Families of rows that turns and mirrors carry onto each other, the same ones carrying the whole set onto itself: the rest of each named row's family, in list order
6 families of 6 rows
rur: [-1.53  0.18 -0.49  0.90  1.38 -0.63  0.14  2.67 -1.64 -0.17  1.98 -0.83
  1.31 -3.46  2.49 -3.05  0.28  0.28 -0.03 -1.51  2.73 -2.22  4.62  2.55
  2.82 -0.28 -1.33  2.61 -0.79  0.24]
bup: [-3.04 -1.25  0.88  1.54  2.08  0.46 -1.71  0.53 -4.15 -0.71  0.22 -0.21
  2.85  1.14  0.15 -0.81 -2.63 -2.15 -1.38 -2.74 -0.19  3.37  1.99  1.70
 -0.45  1.41 -0.81 -0.81 -0.60 -3.63]
domig: [ 3.49 -0.60  1.58 -2.98  0.06 -2.81 -0.41  3.64 -0.52 -0.70  0.79 -1.09
 -0.78  1.21 -0.29  2.17 -1.24  0.87 -2.13  0.20 -0.68  1.36  0.74  4.01
  0.25 -0.36 -2.09  3.36  1.64  0.67]
Mavit: [-2.85 -0.27  1.18 -0.40  1.25 -1.71 -0.39  0.24 -4.10 -1.83  0.96 -1.42
  3.91  2.58 -0.21 -2.60 -2.48 -1.46  0.55 -0.84 -0.48  3.46  1.95  1.40
 -1.04  0.96  1.49 -1.32 -0.74 -2.05]
vog: [ 2.02  0.21  1.44 -1.49 -0.60 -2.94  1.28  1.83  0.05 -1.31  1.55 -3.13
  2.45  2.45 -0.23  2.18 -1.05 -1.04 -0.83  0.34 -1.28  1.08 -0.41  4.06
  0.22  0.93  2.20  1.93  2.49  0.73]
Vab: [ 2.47 -0.48  0.19 -1.75  0.11 -2.44  0.63  2.15  1.66 -1.29 -0.55 -2.35
  0.69 -0.34  0.55  2.72 -0.79  0.46 -1.78 -0.90 -2.83  0.05 -0.02  3.22
  1.73  1.91 -0.93  2.88  1.30  2.85]
bamo: [-3.29  0.82  1.21  1.74  1.55 -0.07  0.57  3.11 -2.31  0.51  1.40 -1.34
  1.26 -2.12  1.41 -0.10  0.98  0.19  2.56 -0.71  2.12 -4.01  4.45  3.05
  1.06  0.41  0.48  1.20 -0.25  0.32]
dezen: [ 2.36 -1.41  3.57  0.46 -1.22  0.19  1.27 -0.37 -2.06  0.54  3.31  4.19
  0.29 -1.70  1.44 -1.16 -2.06  2.46 -0.72 -1.75 -1.09 -2.39  1.53  3.12
  1.77  3.02 -2.32  2.27  3.22 -2.12]
Sulo: [-1.19 -0.44 -0.67 -1.77 -4.69 -0.46 -2.75 -1.14 -0.95 -1.44 -0.06  0.69
  0.01 -2.52  1.98  1.46 -1.73 -0.21  1.32  3.28 -3.63  0.47  0.60  2.58
  0.09  2.63 -1.51  1.53 -0.72 -2.37]
fupub: [-2.40 -1.53  1.75  1.67  1.21  0.17  1.45  1.01 -1.57  0.13  2.56  0.86
  2.64 -3.21  3.06 -0.54  1.53  1.88 -0.01 -1.55  3.61 -3.14  2.41  1.84
  4.33  0.11 -0.92  1.20  0.41 -1.06]
pulek: [-0.36 -1.57  2.28 -4.18 -0.26 -0.40 -1.71  0.27 -0.01  0.32 -3.43  0.56
  0.74  0.49 -0.32 -0.72 -0.60  2.01  0.81 -0.57  0.34 -2.75 -1.53  0.81
 -1.00  0.91 -1.08 -0.87 -4.28 -0.40]
zib: [-4.21 -2.37  1.29  0.92  2.85 -1.00 -1.19  1.90 -2.88 -1.98  2.57 -0.27
  3.13 -1.12  0.53 -1.18 -2.48 -1.18 -0.12 -0.60  1.74  2.71  2.21  2.04
 -0.40 -1.35 -0.80 -1.30 -1.33 -2.99]
Gapal: [-2.69 -0.38  2.82  1.57  1.83  0.47 -2.00  0.93 -4.57 -2.02  0.78 -0.40
  0.89  1.00  0.13  0.22 -1.19 -1.14 -1.86 -2.40 -1.06  1.44  1.86  2.70
 -2.19  0.32 -0.47 -2.38 -2.00 -2.98]
Boz: [ 1.02 -1.08  1.65 -4.15 -0.15 -1.90 -1.60 -0.02 -2.65  1.06 -1.50  2.69
  0.01 -0.80 -1.00 -1.63 -0.49  2.35  0.98 -0.69  1.47 -1.61 -1.65  1.41
  2.72  0.64 -1.64 -0.37 -4.80 -2.32]
lipi: [-0.33 -2.68  3.26 -3.69  0.58 -2.08  0.06  0.05 -2.92 -0.28 -2.12  1.03
  0.89  0.90 -0.99 -0.25 -2.15  1.45 -0.16 -0.17  2.28 -0.31 -2.42 -0.13
  0.35 -0.58 -1.17 -1.80 -3.05 -2.63]
depa: [ 1.47 -1.89 -0.04 -2.56 -0.42 -2.82  1.22  3.01  1.33 -2.66  1.30 -2.44
  1.06 -0.60  1.14  2.93 -1.40  0.21 -1.35  2.44 -0.83  1.81  0.38  3.64
  1.92 -0.77 -0.73  2.54  2.28 -0.05]
tozav: [-3.04  0.03  0.20  1.78  2.30 -0.12 -1.66  1.62 -0.20 -0.56  1.68 -0.70
  2.48 -0.71  1.44 -1.49  1.24  0.92  0.33 -3.46  2.58 -4.26  1.46  2.28
  2.72  1.21 -0.74  1.86 -0.35  1.05]
figam: [ 1.08 -2.21  4.08  0.18  0.24 -1.97  3.17  0.41 -2.65  0.38  2.22  2.62
  1.58  0.11  0.85  1.63 -2.46  2.22 -0.66 -1.14 -0.97  0.01  1.10  1.98
  2.63  2.09 -2.22  2.04  5.20 -1.63]
tig: [-1.40 -3.25  1.95  0.87  3.21 -1.79 -1.40  1.18 -4.44 -2.06  1.74  0.85
  0.61  0.02 -0.99 -2.69 -2.01 -0.41 -0.49 -2.23 -1.06  2.79  2.03  1.63
 -1.48  0.32 -1.65 -0.86 -1.88 -2.20]
lemem: [ 1.05  0.60  4.81  0.21 -1.69  0.72  2.47 -1.72 -3.70  2.01  2.49  1.97
  2.38  0.69  1.30  0.55 -0.45  2.90 -0.23 -1.04  0.09 -0.39  1.40  1.79
  1.31  4.23 -0.04  0.60  3.55 -0.23]
zike: [ 1.38 -1.17  3.17  0.53 -0.90  1.37  1.77  0.29 -1.45  2.66  1.49  3.77
  2.39 -0.61  0.55  1.91 -2.02  2.23  1.26 -0.48 -1.20 -0.18  2.21  2.34
  2.23  4.62 -1.41  1.89  3.87 -1.32]
Moz: [-2.43 -1.96 -2.46 -2.19 -3.41  0.48 -2.72 -0.53 -1.71 -1.33  0.81 -0.48
 -0.45 -1.86  0.74  0.90 -0.43  0.71  2.66  4.88 -0.57  1.12 -0.09  2.12
  0.77  2.74 -0.87  1.07 -0.23 -2.52]
Sivom: [-0.89 -0.43  2.57  1.23  0.30 -0.26  0.01 -0.92 -2.63  1.26  2.93  2.82
  1.34 -1.12  0.69  0.81 -1.94  2.68  0.48 -1.92 -2.43 -0.26  1.50  2.92
  2.12  5.17 -2.63  2.11  4.47  0.00]
Nes: [-3.31 -1.70  0.30  1.62  1.58  1.32  0.46  2.08 -0.45  0.74  0.92 -2.18
  1.42 -2.27  2.34 -0.87  1.99  0.32  0.56 -1.64  2.24 -3.84  2.86  3.51
  1.50  1.06  0.32  2.03  1.25 -0.38]
tedo: [-3.20  0.17  0.48  0.39  0.36  1.35  0.64  0.17 -0.63 -0.88  3.05 -1.98
  3.16 -1.75  3.19 -2.99  2.46  1.18  0.09 -0.72  2.26 -2.46  2.60  3.42
  1.76  1.05  1.99  0.01  0.15 -0.15]
Pemen: [-0.28 -2.16  0.35 -2.50 -4.59 -0.27 -1.02 -1.05 -1.23 -1.82  1.12  1.47
  0.17 -3.39  2.14  1.80 -0.65  1.49  1.08  4.78  0.42  0.09 -0.88  1.11
  1.91  0.74 -1.28  0.36 -1.58 -3.31]
sen: [-1.50  0.13 -0.38 -2.37 -4.09 -0.36 -1.64 -0.98 -1.01 -0.83  2.58 -0.61
  1.58 -1.89  1.70  1.27  1.34  0.94  2.41  4.62 -1.19  1.05  0.42  4.18
  1.53  1.89  1.72  0.35 -0.77 -2.03]
Gama: [-3.45 -0.65  1.48  1.40  1.41  0.18 -3.83  0.91 -3.08 -1.21  1.48  1.51
  3.14  1.06 -0.36 -1.08 -3.23 -0.61  1.03 -1.34 -0.04  2.45  2.45  0.70
 -2.19  1.46 -1.60 -0.93 -2.04 -1.60]
mosop: [ 0.69 -1.73 -1.12 -0.63 -3.57 -1.36 -2.79  0.64 -1.04 -2.25  3.12  0.60
 -0.98 -3.85  0.23  0.81 -1.34 -0.62  2.16  4.28 -0.62  0.15  0.05  2.87
  0.09  0.94 -0.77  1.79 -2.07 -1.94]
zop: [ 0.60  1.43  1.63 -4.18 -0.24  0.79  0.01 -0.75 -1.58 -0.03 -1.99  1.01
  0.89 -1.28 -0.63 -1.02 -2.66  1.72 -0.37 -0.74  0.93 -1.47 -2.07  1.53
  1.62  2.07 -0.43 -2.91 -3.92 -1.62]
von: [-1.06 -0.08 -1.97 -1.75 -3.23 -0.35 -0.69 -0.44 -2.01 -3.30  1.62 -1.30
 -1.70 -2.68  0.47  0.32 -1.67  0.68  2.34  4.88 -1.11 -0.46  0.02  1.44
  0.16  2.87 -0.76  0.18 -0.07 -0.41]
tuguf: [ 0.35 -2.25  1.12 -3.02  0.72  0.89  0.28 -0.57 -1.12  0.85 -2.63  0.84
  1.36 -0.67 -1.21 -1.22 -1.14  1.89  0.53 -0.85  2.22 -1.15 -2.40 -0.16
  1.24  2.75 -0.43 -2.07 -3.87 -0.77]
duko: [ 0.86 -1.44  3.34 -3.13 -1.21 -0.97  0.98 -1.71 -2.83  0.44 -1.56  0.73
  1.78  1.19 -0.77 -0.60  1.09  2.57  1.46  0.18  0.49 -0.95 -1.72 -0.11
  0.86  2.36  1.35 -2.09 -3.54 -0.40]
Narug: [ 1.53  0.07  3.09  0.66  0.11  0.66  1.92  0.94 -0.89  0.13  3.03  4.51
  2.74  0.15  0.12  0.87 -1.92  2.77  1.84 -1.15 -2.41 -2.09  2.22  3.11
  3.43  3.87 -0.45  0.59  2.51 -1.23]
lesu: [ 2.93 -2.10 -0.35 -1.57 -0.32 -1.57 -0.21  3.00  1.25 -2.31 -0.42 -1.79
  1.20  3.26 -0.25  3.16 -0.35 -0.15 -1.41  0.13 -1.61  0.85 -0.66  3.00
  1.67  1.15 -0.07  2.71  1.67 -0.12]
kubul: [ 2.07  0.11  0.06 -2.04  0.01 -2.05 -0.06  2.68 -0.90 -3.70  0.67 -1.37
 -0.13  3.56  0.26  2.73  0.55  1.92 -1.59  0.36 -2.48  1.09  0.75  3.02
  2.54  1.43 -1.23  2.00  1.79  0.84]

The rest of the family of zib: fupub, lipi, depa, figam, Pemen
The rest of the family of duko: Mavit, vog, lemem, tedo, sen
The rest of the family of Nes: bup, zike, Moz, tuguf, lesu
The rest of the family of Boz: rur, domig, dezen, tig, mosop

